Each row is where one point has got to under a steady rotation. How many steps took it there?
The counts run from 0 to 1076.
[154 115 166 138 133 105 104 105 123 117 136 182 154 109 124 155 122 172
 104  84 171 136 144  87 138  84 159 151 126 165 155  73 144 129 117 115
 169 144 117 119 140 125 152  92 161 134  89 120 134 135 114 157 154 103
 137 147 113  91 111 119 101 121 144  75 123 103 126 144 161 189  94 138
 141 101 162] : 705
[147 136 161 126 133 143 105 127 162  97 118  94  85 130 160 159 138 120
 102  95 144 153  86 109 144 148 151 123 138 152 125  94  74 139 146 172
 172 123 163 136 110  96 118 122 121 151 100  98  90 110 138 124 193  79
 128 130 131 133 144 102 132 124 162  58 134 101 173 127 136 153 147 147
 145 140 116] : 152
[ 93 145 163 158 121 134 162 126 136 138 124 129 145 126 132 153 165 167
 152 153 162 156 134 129 125 160 147  95 169 141  78 140 148  70 111 137
 109 142 133 122 156 147 129 137 131 186 159 114 133 114 108 166 112 104
 166 167  78 123 170  93 116 130  88  73 107 121  99  89 111 148 135 123
 175 165 143] : 743
[116 147 156 149 133 102 146  95 112 126 118 162 135 105 118 171 176 180
 140 141 160 127 150 125  91 108 176 107 131 141  97 175 146  84 112  93
 102 146 117 120 179 143 151 125 141 169 121 105 146 110  90 150 116 118
 155 167  83  75 160  93  99 126  83 101 128 117  92 100 139 145 115 123
 164 149 145] : 829
[122 154 149 142 118 108 138  94 165 123 130 123 119 115 134 153 189 192
 145 142 158 156 124 118 102 153 156 141 109 164 121 165 125  90 101 133
 115 172 141 156 171 141 124 132 137 176 127  91 168 129 136 174 127 135
 131 185  88 125 153 103 121 119  91  83 144 107  74 100 143 127 100  97
 145 136 146] : 206
[160 114 187 131 112 168  87 168 132 164 155 164 154 138 111 126 105 110
 141 121 116 167 150  94 122  86 148  97 159 173 129  85 140  94 142 122
 141 133 135 107  98 107 148 107 127 122 129  94  93 127  85 121 145 126
 193 120 114  85 101 127 103 120 132  94 134 110 126 143 108 181 105 177
 124 157 116] : 174
[139 133 162 138 117 118 117 125 131 113 102 129 102 119 166 159 126 140
  99  87 131 122 112 137 145 126 137 165 182 125 137  97 133 149 137 130
 160 110 142 116 131 110 129 109 178 198 112 140  97  90  91 138 162  47
 119 120 108 137 139  97 140 156 157  76 123 143 148  99 150 165 141 126
 162 150  83] : 554
[148 131 164 116 120 158  82 127 136 160 144 117 156 107 110 168  79 113
 135 110 179 135 142 104 118  85 150 121 135 126 117 113 111  80 159 137
 149 169 121 114 120 125 173  91 155 161 145  83  87 127 119 153 141 115
 179 167  96  78 116 126  82 129 125  72 107 126 102 107 102 174 111 156
 118 137 136] : 1050
[145 115 177 137 109 142 128 189 162 137 134 165 125 137 111 148 174 107
 177  85  76 145 177 120 109 165 107 175 145 121 134 134 130 152 121 137
 140 136 139 146 103  99 109 146 162 164 127 124 119 116 102 155 153 139
 175  99 109 127 106 131 126 148  92  95 144 118 121  70 137 128 105 151
 114 171  94] : 481
[142 132 148 148  84 153 101 135 135 168 137 166 120 121 114 124 123  93
 152 157 123 141 137 125 121  77 145  99 123 188 143 128 151  84 147 130
  97 158 127 130 119  94 134  64 105 127 132  88  89  78 111 147 133 133
 202 131 113  91 119 105 136 104 136  98 136 133 152 141 139 168 117 142
 106 161  78] : 753
[106 157 155 108 148 127 147 111 126 120 120 119 111  95 135 174 162 161
 141 110 123 116 141 127 127 136 129 133 149  85  87 144  99 119 142 107
 111 157 133 116 152 133 146 133 187 205 129 105 118 100 114 140 116 118
 144 169  95 103 172  94 139 154  92  64 124 134 102  65 113 122 125 133
 157 157 133] : 658
[174 125 137 138  91 107 121 163 151 136 126 186 112 154 115 148 185 142
 134  82  82 147 173 133 107 143 119 169 115 170 166 160 164 157 119 116
 156 138 142 159 124  85 132 119 139 141  93 115 125 112  80 170 166 141
 163  95 103  97 109 134 108 141 105 134 152 112 120 104 166 137  83 140
 111 159 110] : 309
[152 130 156 138 130 121 128 138 177 123 135 145  85 125 127 160 165 108
 133  88  93 143 111 111 123 149 120 127  97 158 142 110  86 157 117 153
 133 132 150 158 103  73  86 128 127 143  97  90 118  98 146 129 187 122
 141 121 139 124 136  98 167 108 120  77 155  86 182 105 158 130 121 166
 100 128 101] : 541
[146 131 145 127 108 119 115 137 163 124 146 154 126 153 102 118 162 139
 140 130 136 201 151  93 136 163 119 153  88 193 151 131 135 132 136 155
 183 160 149 176 127  98 115 102  83 106 100 114 145 142 138 166 140 179
 169 147 116 136 114 118 135 130 122  74 142 105 115 141 155 135  75 134
 115 147 176] : 458
[109 148 145 120 125 155 124 144 141 124 124  97  97 123 113 161 153  95
 149 154 137 170 137 119 123 168 135  75 121 145  79 135  97  90 159 156
 121 155 138 135 122 103 119 118  84 128 132 102  84  92 139 120 144 145
 194 148 106 115 162  80 135 111  98  62 112 102 166 116 126 124 145 167
 121 171 137] : 349
[179 136 135 140 106 101 101 101 145 126 119 137 126 131 149 141 116 176
  94 103 172 149 119 118 143  89 163 151 130 192 168 115 139 103 143 126
 185 150 134 136 149 129 162  87 150 158  97  81 125 126  94 178 160  81
 123 153 110 104 120 118 105 138 157  93 140 126 105 145 148 179  95 113
 155 118 119] : 384
[121 114 200 171 116 133 123 147 140 154 139 172 155 100  87 149 162 148
 164 126 143 134 173  98  91 134 153 136 150 127  96 152 155  81 100 111
  85 151 110 124 137 154 139 133 166 173 145 122 141 119  95 148 114 121
 171 134  88 111 117 126  99 127  79  93 118 112  75  81 134 159 110 135
 150 150 118] : 421
[157 131 178 134 111 175  73 166 169 165 131 110 110 117 113 138 138  86
 151 144 139 155 144 118  89 140 154 106 128 161 107 168 104  76 154 152
 123 152 134 138 128 103 139 108 111 136 153  84  81 107  98 133 152 135
 181 123 114  92 123 126  72 134 111  94 137 124 110 115 115 146 121 150
 117 168  91] : 26
[149 133 142  86 127 158  89 157 130 119 140 119 105 121 119 144 123  82
 126  88  91 155 170 128 133 108 111 137 138 113 121 110 101 149 192 125
 178 152 134 121  99  84 153  87 141 127 102 112  66  81 107 128 149 154
 169 115 121  84 113 121 139 154 134  76 130 132 160 110 117 151 109 175
  99 168 134] : 647
[ 75 144 148 137 132 101 154 121 143 106 118 133  93  98 114 175 201 132
 155 135 137 143 146 126 114 197 124 127 103 130  98 170 123 133 126 147
 101 145 129 161 156 111 100 121 108 154 110 139 126  83 155 141 134 137
 172 152 106 142 164  71 152 121  82  53 117 115 155  92 173 113 133 139
 137 156 155] : 997
[133 149 132 126  99 122 113 139 145 114 127 159  85 132 126 100 165 111
 137 151 101 184 148 143 135 122 119 130 108 181 151 141 156 129 161 146
 137 143 136 161 137  76 114  68  80  99  90 138  92  75 104 139 116 174
 184 111 125 132 123  75 173 130 138  91 144 140 159 148 167 134 112 130
 117 177 110] : 49
[134 138 157 123 101 158 126 150 146 157 153 130 152 146 118 128 148 149
 167 121 116 171 151 123 127 148 109 164 156 122 112 146 141 101 143 128
 149 167 145 131 125 140 141 126 153 183 154 112 133 140  96 182 103 135
 162 147  82 119 135 129 120 171 107 100 138 142  52  61 107 145  88 120
 147 179 127] : 334
[184 130 153 120 124 140  76 144 169 117 141 135 130 150 122 117 133 133
 116  98 125 189 128  86 140 125 138 152 120 201 166 104 115 127 161 147
 207 146 159 146 109  92 140 103  94 109 100 104 114 137 102 154 165 132
 153 128 131 125  99 128 120 141 151  83 154 109 117 150 129 158  93 140
 125 137 156] : 390
[110 156 169 144 135 130 151  79 132 118 134 116 115 102 149 141 144 155
 146 151 161 133  85 125 149 111 153  95 143 137 102 116 103  86 120 137
  91 155 146 117 154 132 129 107 160 197 143  80 131 108 145 142 116 105
 130 197 109 121 175  79 173 101 114  66 131 124 113 106 114 158 145 121
 166 146 128] : 275
[112 142 151 116 132 126 155 127 124 109 138 163 127 136 111 130 195 136
 159 152  90 174 147 118 118 136 131  73 128 155  97 126 127 110 137 114
 104 147 139 133 124  94 103 125  92 112 103 118 118  83 107 117 106 182
 178 148 121 115 139  64 171 117  84  80 138 101 160 137 130 130 131 159
 133 179 160] : 115
[130 147 166 142 116 148  92 103 155 130 140 107 115 105 136 135 117 127
 128 162 193 165 103  97 138 115 160  87 116 178 115 120 105  77 146 168
 125 154 135 139 138 127 124  82  93 126 131  88  98 115 153 130 136 120
 166 170 126 120 135 104 122  93 144  41 113 113 136 158 132 174 138 130
 133 131 134] : 280
[147 136 192 127 132 164  68 140 121 113 123 130 105  99 151 120 118  96
 120 113 122 127 130 130 122  83 141 136 180 120 113 110 121 121 161 129
 146 122 125 107 125 105 147  88 160 152 120 129  59  80  74 106 141  87
 151 102 122 113 113  98 118 151 156  75 132 152 139 121 119 169 139 141
 149 167  85] : 493
[107 129 131 164  82 106 135 124 145 145 124 157 109 105 119 164 166 132
 162 136 128 115 169 149 115 158 103 183 115 128 137 184 159 129 120 138
  92 154 107 171 171 117 126  86 156 186 131 129 116  88 135 163 110 130
 165 132  89 128 139  95 147 131  96  89 130 142 113  72 182 134 103  97
 128 152  84] : 999
[132 132 136 121  98 147 116 165 126 163 139 167 144 147  99 138 162 122
 159 125 103 174 187 131  99 137 123 114 138 150 113 167 153  90 145 104
 137 161 130 125 114 107 147 120 118 123 139 116 112 102  70 160 124 163
 207 115  82  83 120 117  95 152  84 113 130 121 102 113 132 136  90 159
 117 172 143] : 180
[139 143 180 152 113 155  66 107 157 138 151 119 121  95 115 112 102 118
 133 159 193 153 109  92 145 104 159 112 128 176 134 118 119  82 142 171
 133 157 116 138 143 135 129  65 108 128 132  91  97 120 144 134 109 128
 167 153 123 124 113  95 129 105 157  44 129 135  97 149 137 182 115 116
 129 135 109] : 279
[144 134 148 123 124 104 131 133 124  89 117 163 112 124 139 149 181 162
 117  77 106 131 170 141 133 136 119 203 150 120 142 127 151 174 137 104
 177 126 125 139 145 109 141 107 177 169  82 162 123 100  85 151 140 104
 122 112 103 128 125  99 136 185 130  87 136 142 120  92 169 141  98 122
 153 150 135] : 314
[135 129 167 124 119 159 130 164 154 143 144 129 124 128 113 158 132  74
 170  99  75 147 142 124 118 139 110 106 148 129 101 100  84 136 145 144
 121 147 154 116  80  94 122 127 139 162 141  93  77  81 115 119 157 143
 185 122 121 101 139 108 156 123 113  77 136 110 175  93 101 139 130 185
 103 169  99] : 412
[154 137 162 135 102 184  90 176 175 167 140 108 129 142 116 119 138  93
 158 138 113 176 144 112 109 154 140 127 148 155 116 159 111  79 150 148
 145 158 156 140 112 112 135 120 110 140 169  85  88 117 102 151 139 145
 187 122 100 105 132 133 100 138 116 103 148 128  87 102  90 139 103 146
 121 189  96] : 735
